In the data rows, 128 means zero.
Here are some rows, each followed by its group. Rows of different groups can look alike.
[ 99 128 125  96 121  87 114  86  79 130 148 115  93 163 166  90 169 105
 145 172 123 117 147 138 111 118 163 127 113 114 116 124 146 117  91 131
  95 136  64 154 189 159 150 204 129 190 167 107] Nw
[204 115 131 195  87 125  95 169 101 205 127  92 105  93 124 146 154 163
 190 182 158 134 151 102  96  52  91  91 157 166  91 123 118 145 102 179
 103 112 189 124 117 118  72 115 137  94 113 116] LS
[148 114 162 148 136 101  83 202 132 129 115 123 149 130 137  84 132 125
 121 164 123  94 123  71 124 138  55 108 201 177 189 136 143 161 152 183
 138 104 121 146  78 136 100 116 105  86 120  98] Lq
[149 106 106 110  63 124  96 147 160  91 117  86 156 125 132 179 105  61
  96 153 127 154  99 172 166 143 111 167 175 128  96  57  94 189 164 214
  56 102 144  83 106 148 130 162 147 138 135 137] LS
[124 112 128 151 101 174  77 181 125 127 111  98 174  98 169 123  95  95
 117 106 138  88 121 135 127 145  94  74 144 158 158  64 157 177 134 210
 136 100 103 120  95 144 118 141 129 132 133 130] Lq
[138 110 124 120 161 219 103  92  45 102  96  98 152 130 128 163 144 109
 121  78 144 128  77 124 201 139 153 104 124  88 153 109 125  72 173 125
  99 121 201  74 131 118 104 159 117 155 126 187] Lq
[123  91 122 102 107 139 114  74  79 132 187 136  87 167 168  91 150 100
 161 150 121 119 124 141 116 107 150 132 104 122 115 152 138 126  81 120
 116 143  67 120 175 149 143 203 141 172 171 121] Nw
[104 101 126 131 112 143 112 174 145 158 103  99 138  36 156 165 119 109
 143 158 144 106 174 172  93 144  58 179 117  72 144 158  52 148 118 137
  75 162 132 255 200 178 123  55  88 119 117  89] MY
[166 145 242 195 122 142 207 173 126  76 149 138 148 176 118 146  87  80
 138  74  89 118 118 128 124 135  75 145 171 114  66 114  57  98 119 133
 155 154 128 128  57 111 116 182 131 104 104 155] AT
[117 125  99 143  81 134 148  98 110 160  64 192 121 154 126 145 117  99
 111 157 118 101 156 199 129 108 150 110 149 120 174 127  91  94  95 112
 112 118 119 132 114 110 152 128 129 169 190 113] GK
[131 183 122 145  97 148 173  99  82 101 101 168 110 187 124 122  94  98
 116 109  78 154  86 179  84  89 188 120 124 159 160  98 156  82 163 161
 113 155 125 122 138 115 123 123 103 178 138 140] GK
[153  77 142 153 122 113 144 179 111 143  71  83 142  98 114 110 178 149
 117 206 127 100 136 105 132 141 131 152 167 139 173 104 141 153 115 214
 146  77 130 130  64 166 103  86  75  57 134 117] LS
[146 154 218 114 152  87 163 154 160 144 150 140 124  83  73 126 146 178
  67 173 156 126 167  38 149 148  88 169 106 139 128 245 169 118 124 105
 164  17  93 128  98 104 125 111 187  50  94  93] AT
[ 82 149  70  76 148  83 159  76 166 109 145 136  99 139 138 157 109 138
  99  86 143 187 143  82 116 161 166 118 145 159 159 136 161 153 179  96
 179 176 187  44 126 112 121  79 123 176  96  83] VJ
[153  77 129 157 124 140  80 151 127 137 125  76 160  54 135  83 125 153
 123 148 139  72 129  79 129 170  84  95 176 153 195 114 202 192 131 197
 196  86 118 144  90 131 112 104 113  71 130 121] Lq
[102 139  73 186 179 146  68  83 134  33 173 151 129 153 114 170 131  76
 141  22 150 157  72  66 137 102 129 120 188 119  45 139 125 120 137 113
 133 136 128 179 134 199 149 155 191 146 146 133] VJ
[173 121 119 152  77 186 177  91  85 110 130 190 108 160 118 104  84 119
 128  96  90 133  55 162 104  99 167 153 140 162 153 141 142 114 143 132
 142 144 122 101 127 111 124 125 114 137 143 155] GK
[ 74 182  77  74 181  38 155  81 169 125 116  83  87  84 106 138 156 179
 109 136 148 152 181  60 109 180 165 119 170 147 190 131 183 126 172  89
 168 125 185 140 152 132 130  38 146 138 100  67] VJ
[164 145 126 161  96 143 193  86  75 101 110 169  94 161 108  99  97 114
 114 123  89 137 127 195 119 121 205 179 176 143 149 116 131  78 138 115
 143 127 112 131 119 109 124  93  94 142 145 136] GK
[ 90 158  81 104 172  55 154  69 167 114 137 111  80  89 118 135 129 174
  94 115 145 169 150  49 112 165 156 131 170 157 180 155 173 152 177  95
 204 166 180  95 127 125 118  61 123 151 102  64] VJ
[108 155  67 156 138 160 155 220 173 180  45 163 165 127 143 166 120  83
 122  70 139 159 110 123  67 117  96 132  69  54  68  98 130 153 131 159
  84  82 131 137 105 121 158 144 143 141 127 186] TQ
[ 90 142  85 118  99 164  85 101 143 156  92 171 119 141 145 181  73 115
 167 114  96 145 132 211 156  69 130 102  99 116 121 109  42 102 114 119
  92 138 110 141 134 122 123 178 154 183 191 167] Yg
[ 77 160  33  81 150  94 158  81 160 117 149 147 104 138 130 145  98 130
 111  79 163 195 138  91 116 167 173 110 155 154 150 108 125 109 165  70
 156 165 153  89 163 139 135  89 159 181 112  75] VJ
[158  77 136 159  90 167 138 178 102 133 103 111 158 126 136 113 142 118
 100 170 130 106  98 116 134 116 118 137 150 153 153 116 126 156 105 208
 122  92 127  94  81 167 107 122  82  82 143 142] Lq
[152 173 108 226 179 128  45 105 104 117 168 117 107 101 101 164 176 126
 212  91 188 158 129  70 118  64 171 137 182  97  21 185 158 110 122 146
 118  80 136 213 135 121  74 140 165  74  97 115] Yg
[134 146 131  90 128  87 119 123  48  87 110 108 187 160 133 103 149 101
 162 156 115 115 108 123 149 149 171 101  82 142 125 108 132 133  78 138
 130 160  95 108 191 170 145 189 129 170 129 102] VJ
[152 146 116 145  93 147 175  98  87 108 121 177 109 168 123 115  87  90
 118  97  85 146 103 216 130 102 195 179 142 147 129  94 113  64 138 134
 101 131 117 125 115 116 137 119 112 177 149 156] GK
[113 138 133  96 202 121 129 134 193 120 121 130 134 102  87 145 103 158
 171 163 155 169 214 168 131 168  89  94 145 123  80  39 118 127  86  65
 105 224 173 149  96 120 121  71  98  80  73 124] TQ
[ 68 191  63  77 145  68 162  78 165 113 126 128 104 150 134 166 103 136
  91  96 136 195 151  89 120 157 172 121 139 160 143 111 136 113 188  92
 147 176 171  87 149 121 139  95 143 175 112  68] VJ
[ 92 132  79 104  98 167  87 105 148 160 104 181 123 155 138 181  82 118
 173 113  84 155 118 197 151  72 130  94 101 125 119 116  41 123 113 112
  99 129 110 133 130 121 127 174 154 180 194 165] Yg
[107 180 184  61 105 112 130 106 188 181 169 103  97  61 181 118 164 105
  81 124 164 108 145 115  78  97 148  58 154 141  79 146 169  86  94 142
  62 137 156 174 202 118 138 212 115 130 119 117] MY
[111 107 203 144  93 116 198 145 184 165 173 160 113 140 115 125  93 123
 167 108 143 106 125  73 208 135  91 172  95  78 101 143 137 105 117 100
 121  22 208 121  85  90 177 144 215 106 141  83] AT
[141 142 134  97 109 100 113 126  52  90 139 131 186 162 144 116 126  92
 177 120 112 129  96 137 161 124 164 108  68 148 107 100 101 134  79 119
 125 174 107 100 188 166 137 195 126 187 131 123] VJ
[138  43 103 138  96 172  78 117 148 152 153 150  83 150 139  95 155 199
 159 168 135 161 117 135 159 116 128 126 102 151 130 137  95 137 106  81
 141 103  50 111 115 152 126 114 113 117 127 161] LS
[ 92 168 109 138 108  85 138  95 119 165  36 161 115 127 125 141 134 131
 131 203 143 115 203 163 104 130 154  76 123 129 184 122 110  85 104 117
 125 111 108 157 114 109 143 110 117 160 185 100] Yg
[148 129 126  96 109 136 119 118  64  93 135 152 180 170 134 117 115  89
 181 111 116 114  78 134 165 119 153 109  71 128 106 111  99 152  75 111
 122 167  93  88 167 165 143 212 151 185 140 134] Nw
[162 116 114 142  82 189 186  98  89 109 150 191 116 172 128 123  83 106
 130 101 113 142 100 201 126  92 169 153 107 142 111 113  88  84 121 107
 111 134 119 113 110 112 126 131 135 160 149 164] GK
[183 102 140 142 111 144 186  77  81 121 135 159  97 113  88  74 139 164
  94 148 101 101  92  94  68 121 148 138 156 156 196 182 201 131 158 137
 218 128 134 133 112 116 129  68  92 101 142 138] GK
[102  95 140 125 159 160 124  89  96 110 161 123 122  40 128 115 145 127
 123  82 166 125 150 105 151 199  71 147 129 146 184 170 140 111 184 144
 223 144 158  63 100  98  88  99  56 148 135 137] Lq
[153 160 126 156  94 133 190  95  81 111  91 158 116 168 112 102  98 110
  93 140 113 155 134 203 113 121 191 165 156 149 132  89 113  51 134 133
 116 131 111 132 127 107 137 103  97 144 142 147] GK
[135 134  57 124 173 125 174 190 180 144  49 156 158 141 107 133 154 103
 102 156 136 201 164 115  78 160 100  96 140 100 111 101 118 107 100  59
 150 134 136 130  99 145 160  66 102 108 101 143] TQ
[107 135  88  65 112 116 163 113  91 136 177 170 138 155 150 120  90 125
 132 130 134 135 125 110 121 164 208 102  58 117 139 100  77 127 134  98
 105 138  92 122 185 137 141 151 153 220 140  98] VJ
[169 138 249 201 132 138 221 181 129  84 141 121 141 168 115 138  88  87
 141  83  95 115 125 112 116 140  77 160 173 111  71 115  65  98 115 139
 172 143 132 133  45 113 113 173 125  89  99 153] AT
[132 166 127  80 131  69 114 124  48  98  98 105 182 137 128 108 155 114
 162 157 123 123 116 115 149 155 173  99  88 144 131 100 136 133  73 136
 134 166 103  90 190 178 148 181 132 178 121  96] Nw
[135 103 142 149 117 111 139 177 110 153  55  72 156 119 124 119 168 146
 103 198 121  99 128  90  97 128 115 104 144 140 186 107 177 164 126 235
 136  96 141 123  57 176 112  93  75 100 133 119] Lq
[115 168 147  82 122  67 114 136  51  85 106 107 183 159 137 120 145  92
 172 136 109 136 111 146 146 136 174 108  73 132 117  96 122 114  88 133
 104 169 107 102 188 176 139 202 140 201 130 113] Nw
[157 140 129 138  78 185 180 105  92  96 142 189 119 173 127 130  81  86
 132  60  95 141  74 196 128  83 169 174 131 148 122 111 102  93 134 115
  88 138 123 114 125 121 127 135 132 173 135 178] GK
[ 92  99 117  93 127 129 112 105 133 182 196  92  97 111 163 114 151  44
 150 144 121 108 204 175 121 106  83 139 165 102 110 217  78 118 102  75
  90 123  71 203 201 164 147 177 136 147 144 114] MY
[100  98  98 139 140 100  64 125 162 148 112 113  73 142 134  93 180 244
 160 188 124 188 153 132 152 131 147 103 100 135 145 102 115 109 128  93
 138  90  73 142 130 147 126  83 107 115 130 146] Yg
[176  83 120 120  60 122  98 130 165 101 128  72 161  97 108 164 134  91
  71 179 145 129  47  91 115 148  90 129 167 138 137 102 164 248 188 226
 121  98 145  81 112 158 134 125 142 101 135 131] Lq
[107 104 141  69 175 135 115 163 198 186 173 127 154  40 108 118  90 123
 108 147 125  91 179 125 124 184  20 122 193  82 174 167 146 224 138 103
 129 191 162 226 105 109 100  79  77  69  82  94] MY
[131 119 130 142 135  97 144 187 115 145  34  57 146 101 121 127 184 145
 105 199 121 101 132  88  88 136 128 100 137 138 176 113 181 157 134 242
 148 109 160 128  75 177 108  92  76  70 121 117] Lq
[131 100 161 150 127  62 115  73 192 122 124 135  96 179 120 161  95  92
 105  81 142 201  66  83 161 146 127 136 114 124  73 128 140 161 165  81
 146 199 122  74 185 148 143 143 178 166 103 109] VJ
[125 110  94 119  86 140  80 113 138 214 102 199 136 174 148 121 172 102
 167 134 117  95 127 165 126 125  91 119 112  92 124 125 100 109 105 117
  50 132  83  78 137 140 145 176 160 171 165 151] Yg
[179 160 137  31 172 163 150 182 136 128 210  96 189 105 127 156  85 187
 143  87  88  71 128 132 110 183  96 110  35  87  85 109 131 175  94  93
 137 224 209 118  42 121 114 159 169  26  99 145] TQ
[155  78 130 138 123 175  51 170  89 116 165 139 119 101 145 104 103 134
 163  75 103 112 108  69 123 109 109  36  77 179  96 165 128 180 121 131
 167  71 149 164 184 184 173 128 142 113 156 174] VJ
[108 125  95 140 109  95 160  83 118 163  42 180 108 114 123 145 146 142
 127 209 137  97 191 148  89 133 140  75 140 113 205 123 127  88  94 127
 129 110 130 155 113 117 152 101 128 132 192  97] Yg
[133 130 124  93 105 126 112 127  59  85 135 151 180 172 137 127 121  92
 184 104 113 134  86 149 147 123 154  97  70 142  98 102  93 135  92 120
 110 167 100  95 178 164 143 209 147 192 135 134] VJ
[124  58 138 131 115 151 180 122 123 109 150 159 139 118 111 157 122 142
 151 140 131 176 159 105  63  96 147 169  62  78 178  60 142 186 122 172
 139 107 113 121 122 144 124 154  25  80 162 137] LS
[ 79 144  79 103 117 141  67  99 154 186  63 160 108 131 121 170 102 158
 149 164  79 148 154 178 153  90 152  82 114 123 158 136  73 109  96 121
 132 111  94 152 135 110 131 156 133 164 208 133] Yg
[127 117 173  67  89 151 109  75 160 177 186 118  82  85 162  88 156 117
  93 117 155 104 117 106 100 106 123  63 143 142  98 171 166 129  75 112
 104 126 114 137 194 147 170 211 152 141 171 131] Nw
[141  83 160 134  99 145 106 154 135 110 186 183 137 213 159  68 136 119
 152 139 166 124 118 135 140 137  73 125 110 123 125  99  81 128 130 102
  98 133  74 106 123 137 120 143 137 109 109 150] LS
[136 114 161 150 118  98 105 168 141 123 178 192 132 210 158  61 176 147
 168 159 160 110  98 118 128 133  58 117 103 125 131 115 104 107 133 102
  83 119  62 103 114 143 125 152 132 108 100 143] LS
[151 139 104 157 137 134 110  54 128 110 139 158  85 147 107  98 103 127
 122  76 112 154  97 114 116 111 121 161 208 175 159 157 210 116 173 153
 210 171 147  68 125 116  97 110  79 113 115 128] GK
[180 101 130 156  93 158 194  81  89 101 108 174  99 148 104  88 110 148
 103 140 100 125 116 175 103 122 184 181 162 145 170 143 146  81 122 105
 167 115 125 124 124 125 119  76  88 123 142 132] GK
[139 214 129  29 213  65 146 180 160 157 159  37 171  85 120 160 134 218
 130 136  97  78 179 116  82 199 111  98  63  69 110  89 169 151 111 108
 140 214 230 171  62 114 108 113 157  27  79 120] TQ
[136 108 134 102 155 220 100  99  51 101 113 101 155 129 128 166 126  99
 131  75 141 132  78 136 215 129 154 110 111  95 141 108 124  71 179 121
  92 132 194  82 132 110 104 167 122 159 124 183] Lq
[ 90 125  70 131 115 141  70  90 150 193  86 165  97 120 126 151  98 178
 135 166  90 135 153 155 149  93 135  93 134 140 167 133  78 120  91 126
 164  98  92 150 140 110 137 140 123 133 210 132] Yg
[149  89 146 107 185 201  94  87  46 126  78  67 137  93 110 130 177 140
 109 123 149 106  88  85 200 167 149 112 160  81 194 140 177 101 174 132
 142 120 182  88 135 122  86 108 102 129 116 161] Lq
[ 71 255  97 173 168  74 133 180 146  91 150 144 160 121 148 122 117 114
 104 105 130 122 143 118 147 124 115  81 101 130 100 126 165  88 125  87
 181  79 128 120 132  99 143 163 200 182  56  84] AT
[190 150 120  65  95 120 108 108 108 184 114 112 117 116 111  76 151 198
 215 148 112 110  63  85 157 110  94 192 142 157 146 207 213 108  79  62
  71 127  25 132 131 151 196 145 150 123 131 133] Nw
[152  89 109 108  84  93  80 132 162 119  95  55 153 106 116 165 149  95
  65 192 144 134  81  96 118 156  95 136 181 140 154  99 181 226 190 239
 118  95 143  95 107 147 141 119 122 106 131 115] Lq
[147  36 142 160 143 158 171 126 170  52 121  92  93  91 117 124 170 117
 126 140 138 133 102  79  90 124 144 171 164 153 141 237 122 196 129 192
 182 109 166 101  58  63 137  54 110  97 167 130] VJ
[ 97 110 150  55 178 151  94 167 202 178 151 123 154  47 120 132  64 107
 106 117 128  95 172 145 135 186  16 151 183  99 162 154 152 218 146 115
  90 198 144 219  96 125  98  99  83  93  73  99] MY
[ 77 137 102 153 113 120 140 124 125  93 113 128 104 154 142 159  83 137
 134 156 129 200 169 202 141  75 199  82  81 148 130  77  64 117 122 111
 116 130 121 176  98 128 126 106 114 149 166 134] Yg
[127 132 150 180 127  91 182 155 128  40 106  98 116 141 119 125 127 136
  82 178 155 165 172 126  94 119 190 130  53 147 138 161  89 145 139 143
 107  95 190 131 102 110 152  86  86 130 162  88] Yg
[120  90 138  73 155 171 113 149 183 170 172 149 153  64 116 127  67 116
 150 124 147 111 211 202 160 180  53 168 158  86 108 112  68 190 101  82
  81 178 139 187 100 116 103 106 110  85  90 112] MY
[135  90 104 181 144 180  66 130 106  83 137 143 143  76 125 169 147 116
 164  58 148 135  57  98 111 138 138 147 149  76  66 140  91 118  92 169
  71 110  88 246 146 210 176 126 171 111 164 131] Nw
[146 162 113 157  98 142 191  93  82  99 113 169 103 173 114 114 100 110
 102 116  80 139  86 164  75  99 190 122 138 166 172 118 163  79 156 155
 146 147 127 124 128 109 123 101  90 173 151 147] GK
[153 146 240 192 129 129 200 175 127  83 128 132 152 183 120 154  85  69
 146  75  88 121 123 137 117 143  87 164 168 111  61 106  55  83 116 143
 150 152 134 127  60 111 120 183 136 109  99 159] AT
[117 126  90 154 101 113 148  84 117 156  44 166 112 128 119 134 147 124
 121 185 132  96 191 168 104 138 162  99 145 123 194 135 118  91  94 123
 149 107 103 139 123 104 152  99 129 136 187  98] GK
[123 143 214 137  82  92 151 198 168 148 116 142 129  92 114 120  91  88
 143 101 136 152 135 118 161 158  89 143 150 132  61 148 126  57 121  85
 208  43 112 107  84 100 163 195 220 104 115 148] AT
[111  73 197 118 145 134 176 117 159 162 162 155  94 218 152 165  90 146
 221 127 119  95 131 105 149  91  65 161  71  92  77  10  97  82 129 147
  72 121 248 125 101 116 124 135 204 158 134  96] AT
[133  55 108 137 108 141  82 124 147 143 145 131  90 154 144  83 158 207
 174 186 134 156 141 126 153 125 137 113 106 144 144 142 104 129 118 102
 141  98  41  93 123 157 119 107 121  84 135 148] LS
[127  92 153  73 156  81 100 134 176 137 160 111 153  90  95 130 112 169
 106  83 109 135 171 223 194 232  66 181 185 118  80  43 153  85 117 165
  63 190 165 190  98  94 106 112 123 115  53 142] MY
[158  69 173  94 107  90 107 133 179 161 183 126 134  42 110  95 169 181
  37 101 155  95 173 164 159 195  86 121 194 167  79  95 181  94 120 166
 124 136 145 175 154 109 102 113  96 102  50 132] MY
[118 166 136 180 127  85  79 115 136 173 141  72  58 120 122 175 120 218
 168 148 130 187 158 141 112  46 189  98 119 163 115 124 126 101  97 127
 171 101 158 190 175  82  68  96 121  93 135 121] Yg
[121  70 111 136  86 184  86 126 144 127 162 164 103 168 145 124 113 150
 178 130 132 172 113 168 167  96 143 133  83 140  89  92  61 138 103  95
 100 122  74 100 125 145 118 157 134 137 139 181] LS
[141 127 131  90  95 143 117 123  59  91 141 157 179 156 140 117 115  85
 171 105 112 118  78 149 155 118 146 115  62 142  99 119  91 158  84 119
 119 170 103  91 168 169 148 208 151 178 137 144] Nw
[ 86 148 140  95 141  54 112  83  86 124 135  86  89 142 155  95 189 105
 148 200 124 121 175 140  98 127 169 122 132 119 126 123 162  94 105 137
 101 139  81 142 180 154 135 191 129 186 158 100] Nw
Which 5 groups are nearest to each row below, nearest first, going by the average distance to the group's rows?
[146 105 117 119  86  96  91 143 162 119 102  63 157 112 111 164 132  95
  50 192 134 149  85  97 116 159  97 121 169 140 140  95 164 226 191 250
 106  99 148  94 114 152 120 133 123 120 117 113] Lq LS VJ GK Nw
[172  67 114 141  79 165  91 167 119 168 150 144 133 139 143 102 150 122
 161 154 149 124 163 149 162 127  76 119 138 135  90 100  82 152 129 153
  56 111  94  86  99 163 114 135 122 132 104 144] LS Lq Nw Yg GK
[148  79 153 150 116 122 138 175 108 149  56  79 145 105 124 111 173 146
  99 201 123  86 120 103 120 138 117 141 158 143 174 118 166 165 117 231
 137  85 132 119  70 173 108 104  73  69 126 124] Lq LS GK Yg Nw
[131  98 125  89 107 151 120 138 118 215 138 114 145  93 127  99 121 120
 103 144 146  86 166 134 122 128  50 152 166 121 113 204  82 115 162  87
  59  96  78 181 214 189 175 118 115 159 147  82] MY Nw LS Yg GK
[122 154 136  86 131  64 106 132  52  82 103 104 177 155 134 106 148 102
 150 152 110 126 131 120 134 148 182  91  85 137 133 102 146 122  72 136
 127 163 102 113 180 178 156 197 143 184 124 109] Nw VJ GK Yg LS
[129 103 105 139  72 151 152  88 106 155  75 200 122 146 129 128 116 108
 132 159 119 120 150 179 133 116 144 118 138 130 174 121 103 103  86  99
 129 112 112 124 114 103 152 130 143 146 191 114] GK Yg LS Nw VJ
[150  54 115 133 106 167  92 100 154 146 167 159  84 136 118  81 152 211
 178 173 137 148 117 118 163 124 133 132 116 143 144 146 106 134 107  72
 174  96  62 101 125 147 124 101 107  73 124 158] LS Yg GK Nw Lq
Which 4 groups are nearest to each row below, nearest first, going by the average distance to the group's rows?
[ 71 160  61  77 157  72 165  84 165 118 133 118  86 113 128 146 123 136
  98  90 153 183 162  73  99 169 170 116 176 151 156 121 141 116 165  88
 162 174 188  93 161 132 141  82 137 183 120  65] VJ GK Yg Nw
[150 155 220 119 147 101 166 160 157 128 159 162 131 103  82 126 133 166
  72 159 152 127 162  43 152 141  93 164 103 146 116 239 169  98 128  98
 140   8  83 126 109 101 126 123 190  51  97  96] AT LS Lq GK
[191  63 135 144  88 157  91 163 122 176 146 134 118 121 130  84 177 163
 181 194 160 108 135  92 123 139  65 116 143 143 128 121 113 147 107 147
  96 106  84  88  95 163 108 126 131 100 100 139] LS Lq Nw Yg
Which 4 groups are nearest to each row below, nearest first, going by the distance to the centre of the group?
[141  58 217 128  88 145 165 160 113 144 160  90 165 164 135 132 100 111
 156  85 154  97  62 152 130 141 103 170 160 166  78 124 103  57 111 133
 180 145  58 128 124  92 145 122 160  85 133 172] AT LS GK Nw
[109  94 146  72 191 120 108 150 199 167 179 119 155  35 107 133 124 204
 168 196 162  87 203 110 104 189  32 118 168  65 138 143 112 199 119  66
  93 163 143 229 104 118 107  68  92  62  84 103] MY TQ LS Lq
[123 168 128  74 112  86 110 134  56  90 112 127 190 157 135 121 132  88
 184 125 120 131 106 146 152 130 174 112  58 134 109  84 109 127  90 124
 109 166  99  94 168 172 152 207 143 205 131 128] Nw VJ Yg LS
[135 143 152 148 136  70  88 212 132 127 106 115 149 152 151  97 127 111
 123 164 125 104 144  92 140 139  58 119 206 176 170 108 127 132 153 184
  97  99 123 165  68 143 101 121 120 104 110  90] Lq LS AT MY
Which 4 groups are nearest to each row below, nearest first, going by the distance to the group's nearest row?
[116 143 141 110 180 175  94 107  46 113  81  48 143 108 126 161 166 138
 114 102 150 115 108 107 188 151 149 104 147 108 200 118 201  84 195 152
 126 119 193  69 112  97  92 124  74 136 109 158] Lq GK LS VJ
[125  98 124 162 145 194  97  94  87  83 157  87 164  55 143 101 129 174
 113  73 170  58 117 101 153 168 123 112 160 125 197  96 191 135 148 133
 205  96 132 119 122  93 118 126  95  91 145 157] Lq GK LS VJ
[125  61 105 127  98 173  91 129 150 131 153 152  98 177 147 109 129 172
 178 149 138 180 131 167 165 109 139 121  91 149 110  92  88 127 107  79
 107 124  64  87 126 144 105 129 124 125 122 170] LS Yg GK Nw
[144  67  88 133 148 116 129 138 155 130 171 153 149 156 106 137 161 132
 139 118 115 172 158 182 142 157  80  85 139 168  45  54 105  51 121  92
 145 191 113 145 151 144 143  78 103 123  68 140] TQ LS MY Yg
[ 90 144  70  76 178  66 160  72 170 109 129 112  91 105 120 140 127 154
  91 110 151 173 163  76 124 164 177 109 167 151 173 138 169 124 183  85
 188 154 187  85 145 122 129  59 127 148 110  68] VJ GK Lq TQ
[200 111 202 106  98 129  96 189 137 169 109 125 157 103 151 116  83 139
 143  92 106 187 154 151 149 147  61 152 152 128  73 130 136 128 128  92
 207  96  49 166  82  90 110 101 161 111  77 157] AT LS Lq MY
[161 102 188 162 166 179 110 156 139 175 146 138 132 141 117 170 117 144
 102 107 142 148 148  60  97  86  68 168  45 136  89 164 154 133 146 170
 130  63  56 133 142 113 115  97 133  53 128 150] AT Lq LS VJ
[114  72 109 135 134 193 117  87  94  92 207 148 128 101 118 190  96 134
 142  32 142 162 156 111 119 110 113 156 129 120 179 110 136 138 188 115
 115 119 136 118 121  76 123 187  52 147 154 141] LS Lq GK Nw
Which 5 groups are nearest to each row below, nearest first, going by the distance to the group's nearest row?
[149 160 121 147  84 157 182 109  89  96 118 173 124 184 129 129  85  95
 116  87  85 144  94 214 116  94 191 155 118 141 124 108  91  59 143 122
 100 134 137 131 118 115 135 122 123 188 148 156] GK Yg VJ Nw LS
[ 66 157  65 121 139 108  55  92 155 170  52 144  95 120 117 164 118 158
 151 181  99 145 203 171 144 114 149  88 144 130 172 126  90  99  97 127
 127  97  93 174 141 115 128 135 123 148 192 122] Yg GK Nw LS MY
Which 5 groups are nearest to each row below, nearest first, going by the distance to the centre of the group?
[118 143 109 179 153 159  55 141 113  86 110 134 156  89 128 182 142 106
 153  57 136 140  80 107 106 132 143 148 145  66  59 121  89 101 112 189
  40 123 104 255 161 207 174 125 174 116 151 119] Nw Yg VJ LS MY
[114 103 135 165 114 173 100 152 158  72 168 119 101 166 127 148  75 155
 129 119 112 190 103 149 154  82 160 130  52 161 100 163  42 180 111 131
 112 114 165 126 101 106 141 135 100 118 170 140] LS Yg VJ GK AT
[ 84 154  60  76 151  93 175  71 156 118 164 139  92 147 139 152  92 134
  94  82 143 190 131  88 123 154 180 116 144 157 146 106 117 114 161  75
 157 171 162  74 154 127 139 105 156 186 130  77] VJ GK Yg Nw TQ
[174 128 255 194 126 133 205 174 133  94 135 120 141 165 109 130  97  93
 129 104  92 102 130 105 108 153  78 162 189 117  85 126  78  88 106 138
 195 150 121 134  48 117 111 168 116  79 103 145] AT LS GK Lq TQ
[145 128 105 123  96 147  63 185 118 174 142 110 139 135 152 116 102 124
 149 114  93 125 154 167 145 105  84 155 147 177 123  58  75 146 140 202
  78 143 114  98  74 144 136 144 129 130 138 128] LS Lq Yg Nw MY
[115  85 104 129  92 179  96 128 145 125 168 157 102 181 165 129 125 153
 184 127 129 173 113 180 160  98 138 109  71 133  88  99  55 124 118  88
  89 123  71 107 128 141 114 148 140 149 132 174] LS Yg Nw VJ GK
[115 154 116 189 109 109  76 129 131 156 115  64  64 135 123 181 110 190
 203 152 126 209 157 169 117  14 183 109  85 161  87 109 110 101 112 141
 131 112 177 185 168  87  82 116 134 109 138 137] Yg LS VJ GK Nw
[118 114 106 143  87 142 143  87 117 163  74 198 121 152 138 133 119 104
 127 162 124 120 160 181 114 103 142  92 132 108 166 129  90 100  97 122
 116 120 117 115 122 108 148 141 138 156 198 114] Yg GK LS Nw VJ
[151 168 118  32 180 130 140 170 139 126 174  58 164  90 125 144  78 161
 110  69  91  99 197 200 152 200 126 169  97  84 102  95 148 163 100  98
 142 226 207 133  40 112  98 132 165  27  78 128] TQ MY AT VJ Lq
[144 145 129  93 104 126 110 121  57  92 138 144 175 172 138 115 113  94
 165 115 117 120  76 145 151 132 154 117  76 146 107 109 101 131  82 127
 121 172  98  97 186 169 145 206 145 169 129 125] Nw VJ LS GK Yg
